Turns, then the turns between two rows, first turn first; the first pair answered:
J:
[ -0.9  16.1  -7.1   5.5 -20.7   9.2  13.8  -8.1 -17.1  25.4   4.9] |-> [-5.6  8.4 -8.9 16.3 -6.9 11.0  5.6  5.3  5.7 37.3 -5.9]
[  5.9  -5.4 -14.1 -12.6 -13.2 -19.9  22.9   1.1   6.3   1.4   3.4] |-> [  7.4  -1.1 -17.3  -9.6 -13.9 -17.1  24.2  -1.4   5.3   7.1   1.6]
[  7.1 -18.8   5.9  -6.4   8.4 -22.0  -1.6   0.8   4.5 -34.3   6.1] |-> [ 16.1  -3.2   1.3  -6.1  -4.0 -15.6   7.4 -15.3 -15.0 -32.9  10.7]
[-12.3  -4.4  20.2 -12.6  -7.8  -7.5 -15.4  -6.8 -24.5 -18.9   5.7] |-> [ -1.7  14.7   9.8  -1.5 -13.9   4.5  -7.2 -20.0 -33.8  -4.3   0.3]
D:
[ 15.3  -2.3   2.3 -14.9 -32.9 -27.1   0.9 -28.8   8.1   9.6  -5.9] |-> [ 30.1   4.2 -16.9   1.0 -17.7 -21.0   9.2 -27.5  16.1  16.2  -6.4]
[  0.6  15.1 -29.2  -4.9 -10.8  -4.6  10.4  19.9  14.4  24.5   8.0] |-> [  0.4  25.2 -31.2   7.5   7.0  13.4   7.8  19.1   4.5  18.4   2.2]
[  1.2  10.2  21.0  14.7 -10.4  10.0 -10.5 -16.6   1.1  18.2 -30.7] |-> [ -1.2   7.5  24.5   8.3 -17.1   3.7 -11.2 -15.4   2.7  19.1 -29.3]
[ -3.0  -0.4   4.4  -8.7  -4.0   3.2  -4.8 -20.9 -25.1 -27.5   0.0] |-> [ -1.2  -8.8   3.5 -19.3 -18.5 -10.6  -1.1 -19.4 -16.0 -21.1   5.7]
F:
[-12.7   3.9   6.3  13.3 -23.7  20.9  -6.8  -8.7 -12.9 -13.1 -17.9] |-> [-10.1   3.3   6.2  12.1 -30.7  16.9  -6.6 -12.3  -7.4  -4.7 -21.3]
[ 4.2 10.4  2.2 -3.1 -0.3  5.9 11.3 -5.8  2.0 -9.0 -1.6] |-> [ 4.8 11.6  3.1 -0.3  2.2  6.9  9.0 -5.2  3.8 -5.5 -5.2]
[ 12.8 -22.1   3.7  10.2  15.3  -9.5  -6.7  -4.8  13.6 -15.8 -21.0] |-> [ 15.2 -25.1   3.7   0.2  -0.5 -21.8  -1.9  -8.4  14.5 -13.9 -14.7]
Then:
Between the rows of a pair lie two turns.
[-14.2   5.7   0.7 -16.0 -14.1   9.9   4.4  13.5 -16.3   0.5  13.4] |-> [ -4.4   9.6  -8.9 -10.3 -18.7   8.8  11.4  10.9  -8.2  14.1  12.5]
D J
[  8.3   7.1 -13.8  17.0  16.2   0.5  -7.9   5.7   9.2 -10.8  -7.7] |-> [  6.5   5.0  -2.2  10.6  -8.2 -10.9 -12.5  -6.5  16.4   5.8 -19.3]
D F
[-32.5 -17.1  14.2 -11.2   1.5   1.2 -20.4  16.5   7.8  -1.4  -4.5] |-> [-21.4 -19.8   1.4  -7.3  -4.9  -9.9 -14.5  16.5  25.6  15.7  -5.1]
F D
[-14.6 -59.3  22.1 -21.4  18.2 -28.7 -23.6   9.3   4.3 -29.8  -6.7] |-> [ -7.9 -58.1  20.6  -9.0  11.5 -32.4 -26.8   2.6  28.5   2.6 -27.8]
F F
[-27.2 -17.5  10.4 -18.1  -2.2 -18.9  -1.6  17.2  13.0 -19.0  -2.1] |-> [-23.9 -15.8   8.5  -3.7   3.1 -15.5  -6.8  15.4  29.5   0.3 -20.1]
F F
[ 12.5  -7.3   3.0 -11.2 -32.0 -28.0   5.5 -15.5   3.9   5.8   5.1] |-> [ 30.5   9.1 -22.9  21.1   3.6  -1.9  12.3 -15.2   3.6   8.1  -1.8]
D D
[ 17.3  -0.7   2.8   9.1 -17.7 -16.1  -4.5 -16.0  12.2  17.1 -11.2] |-> [ 20.8  14.5  -5.5   4.7 -16.1  -1.9   7.8 -20.1 -19.3  -1.4   9.0]
F J
[-11.3  -4.8  -1.3  -6.9   2.8  -1.2  -0.7  18.4   3.7   4.0   7.5] |-> [ -6.2   5.1  -3.0  -8.6  -8.2   2.9   6.0   6.1 -13.6   2.0  12.6]
J J
[-28.2  -2.1  23.2   4.9  -3.3  -8.3 -13.5  18.2  12.5   1.0 -16.2] |-> [-15.1  -7.9  14.0  -9.0 -23.5 -29.9  -1.3  14.6  13.7   0.8   1.5]
J D
[ -1.9   9.1 -18.6  -4.8   1.8   3.9  21.2   8.6 -14.7  -0.9  34.5] |-> [  6.6  10.2 -20.9   9.5  -5.3   0.6  17.2   2.0  13.3  34.2  10.4]
F F
[-14.1  23.1  15.2 -28.9 -43.0  12.7   1.8 -14.4 -24.0  15.2 -14.9] |-> [-17.8  13.0   7.7  -4.9 -15.7  18.2 -11.0   6.8  19.4  42.0 -37.9]
J J
[-11.3  -0.7 -18.7  -9.6  -4.5   3.9  11.4  27.0  -8.6   8.0  17.1] |-> [-12.8   3.8 -17.9  -4.4   4.1  12.7   9.1  26.1 -15.0   4.7  14.1]
D D
[-18.8 -18.3  18.4 -30.9 -24.7 -32.2 -12.5  25.8  19.5  24.6 -11.0] |-> [ 17.6  -0.3 -29.1  14.4  20.3  -7.2   5.1  29.4  35.0  38.1 -14.6]
D D
[-22.5  25.8  10.4   0.7 -28.0  11.6   9.3  -5.2 -12.2   3.2  -4.2] |-> [-23.2  23.4   8.9   6.9 -25.0  12.6   5.3  -0.3   3.5  16.5 -11.9]
J D
[  9.7 -29.7  22.4 -25.6  20.2 -18.1 -13.4 -28.6 -17.0 -74.7   2.8] |-> [ 30.3 -29.2  18.2  -1.1  -8.4 -35.9 -17.7 -46.6  42.5   3.2 -44.1]
F F
[-21.2  18.7  16.8   9.3  22.1  27.0 -12.8   5.4 -14.5  11.4 -21.5] |-> [-27.4  -3.0  30.0 -22.6 -20.2  -9.9 -11.7   7.7   2.3  21.1  -8.9]
D D
[ 10.7  -2.0 -21.4  -2.3  -6.7 -11.4   2.3   8.3   7.4 -10.5  22.3] |-> [ 14.2   9.7 -25.6   9.6   2.4   2.2   3.8   3.1  -2.1 -11.9  17.8]
J D
[-17.0  -3.4  16.3 -34.4 -26.2 -18.5   0.0   5.1 -12.5 -12.4  23.2] |-> [ 22.0   2.0 -31.8  -5.6  -3.2 -17.8  21.4  11.1  18.6   9.7  27.6]
D D
[  9.1  -6.0  -6.9  -8.1  32.2   9.9  21.5   7.8  -7.4 -35.5  15.2] |-> [ -4.0 -14.1   9.4 -24.9  14.5  -1.6  15.7   6.4 -11.2 -39.0  18.3]
D D
[ -9.4  20.4  -2.8  -2.3 -18.0  19.9  -2.1  -1.7   2.6  47.6 -13.2] |-> [-19.6   2.0   4.6  -2.8  -1.3  15.0 -13.4  16.4  21.7  42.3 -17.6]
D J
[ 15.0  29.8  14.6  -0.6 -11.1  15.7  -8.4 -19.1 -11.4  -0.4 -22.3] |-> [ 14.6  18.8  17.8 -16.7 -31.7  -5.4  -6.9 -16.4   0.5   6.2 -15.9]
D D
[ -8.2  29.2  23.3  -5.8 -27.6  15.0  -0.5 -37.3 -39.3   1.4  -2.6] |-> [-15.4  12.5  14.2  25.2  12.0  22.5 -18.9  -4.8  21.7  37.7 -35.7]
J J
[ -7.9 -10.8  11.8 -11.6   8.2  -6.3 -14.0   3.8   7.3  -0.1   2.9] |-> [ -6.6 -10.7  11.2  -9.9   7.9  -6.7 -14.1   2.6  10.0   4.3   0.4]
F F
[ 10.9  -8.6 -29.0   1.1  -7.6  -2.9  27.1  18.9   0.3 -22.5  36.9] |-> [ 18.5  -5.8 -32.4  24.3  -6.8  -1.0  19.5  13.3  33.4  18.3   5.4]
F F
[ 20.0  10.3   4.0  13.2 -19.0   9.8   3.7 -32.8  17.2  11.1 -26.5] |-> [  5.1  12.3   5.0   5.9  10.3  30.0   3.1 -19.3 -19.2 -35.9  -3.5]
F F
[ -7.1   1.8   2.5 -16.1 -14.3  -7.2   7.9  -3.1 -19.7 -11.2  18.0] |-> [ -7.5   5.6  -7.9   6.2  21.2  14.1   3.1   9.2 -15.2 -14.1   9.6]
D F
[ 17.7  -8.3 -10.6  -6.0   6.2 -16.0  22.6  13.2  15.0  -9.5  19.8] |-> [ 12.8  -5.3  -8.6  -2.1  20.3  -4.1  18.9  15.9   4.9 -21.5  19.7]
F J
[ 23.0   8.9  -5.5   1.6  -4.1  -5.6   7.2 -18.0 -15.5  -6.0  -8.2] |-> [ 15.8  -4.6  -5.8  12.3  14.3  -6.7  -3.4   0.2  13.5   5.0 -20.4]
J J
[  8.5   1.2   0.1  -9.5  -6.2  -9.1  -9.7 -25.0 -20.6 -18.8  -3.9] |-> [ 18.5   8.7 -11.4  -0.4 -11.8  -8.5  -3.7 -28.7 -10.1   1.4  -9.2]
D J
[ 16.7  38.4 -31.9  19.5  10.0  30.2  20.6  -7.3 -22.7 -15.3   7.5] |-> [ 26.4  18.5 -33.8   9.3 -26.4 -10.0  22.1  -6.4  29.6  29.1  -2.3]
J F
[-33.1  26.8   1.5 -14.0 -14.5  28.2   8.0   9.1 -31.0   0.2  34.2] |-> [-19.7  14.8 -11.4 -24.6 -34.8   2.2  19.0  13.0  -4.8  17.4  44.3]
D D
[ -5.6 -13.1  -2.2  -8.9  -9.0 -26.4  -8.3  17.3  44.8  43.1   0.2] |-> [ 13.0 -14.5 -22.5  -4.9   4.6 -29.7   4.8  20.7  44.5  29.6  15.6]
J D
[ -4.0  -4.7   9.7  10.1   1.2   4.5  -4.1 -14.7   2.8  -6.0  -8.6] |-> [ -4.3  -6.3  11.3   1.9  -4.8   0.3  -0.8 -15.7  -2.5 -13.5   0.4]
F F
[-11.5   5.0   1.6 -17.1  -4.0  23.3  -8.3  17.0 -18.3 -13.1  14.8] |-> [-1.3 18.4 -5.9  5.2 -5.2 32.0 -8.2  6.3 -1.5 21.2 -7.9]
J F
[-10.8 -14.2  -7.7  -1.1  -8.3  -6.9   3.7  25.6  29.4  22.7   2.2] |-> [-10.1 -10.2   1.0 -23.0 -30.1 -13.8  11.8  10.4  -3.5  -2.8  22.8]
J J
[ 12.5   7.5 -41.0  22.9 -22.7   8.2  -0.4  -5.1  15.8  28.9   1.2] |-> [ -7.4  -8.4 -27.6  32.1  13.9  19.5 -20.6  16.6  24.8  13.1 -11.2]
D J
[  0.0  -1.3  -1.2   7.1  21.5   8.3  -5.4   9.4  -1.5  -4.8 -14.5] |-> [-10.9  -8.7  14.7 -10.5   2.1  -4.2 -10.5   8.6  -4.1  -7.9 -10.2]
D D
[-10.7   1.1   4.2  -3.3 -13.4 -31.4   6.4   4.1  -1.2 -10.4  -0.9] |-> [  6.0   6.9 -17.8  14.5   3.4 -22.2  15.0   6.1   7.5  -2.7  -1.6]
D D
[  8.0 -16.5  24.8 -22.1  -5.8 -27.4 -10.0 -24.1 -10.0 -33.9  -4.9] |-> [ 28.9  19.8  -0.1  11.9  -6.4   0.8   2.4 -43.5 -10.8   9.0 -25.8]
J J
[  2.4  35.1 -14.8  16.7   3.2  33.3  13.6  -3.7 -18.7  13.0  -3.1] |-> [-23.7  22.1  19.2 -14.6 -27.9  15.8   0.3  -5.7 -29.7   3.5  -0.9]
D D
[ -2.1  -1.2  19.6  22.3   7.2   6.5 -24.1 -18.2   6.8  -3.7 -46.9] |-> [ -8.3 -21.3  28.2   2.6  -5.9 -17.0 -26.7 -10.1  16.0 -11.6 -35.6]
J D
[  8.1  35.1 -18.1  25.5  23.8  21.9   3.1  13.7 -16.7 -18.0  15.0] |-> [ 19.5  21.3 -18.7  25.1  -9.5 -12.2   2.7   8.2  34.5  33.0  -5.3]
J F
[ 16.3  10.2  -0.9  10.6 -14.5  -2.6   8.6 -19.4  -7.3   5.9  -9.9] |-> [ 15.9  14.9  -7.3  18.4  -2.5   7.7  10.0 -12.5  -7.9   6.0 -10.7]
F J
[ 30.0  25.0 -13.4   8.6 -16.1  -6.8   7.3 -22.1  11.4   6.8 -26.0] |-> [ 17.2  27.9 -12.1   8.2  16.2  15.1   4.5  -7.8 -19.1 -34.4 -10.0]
F F
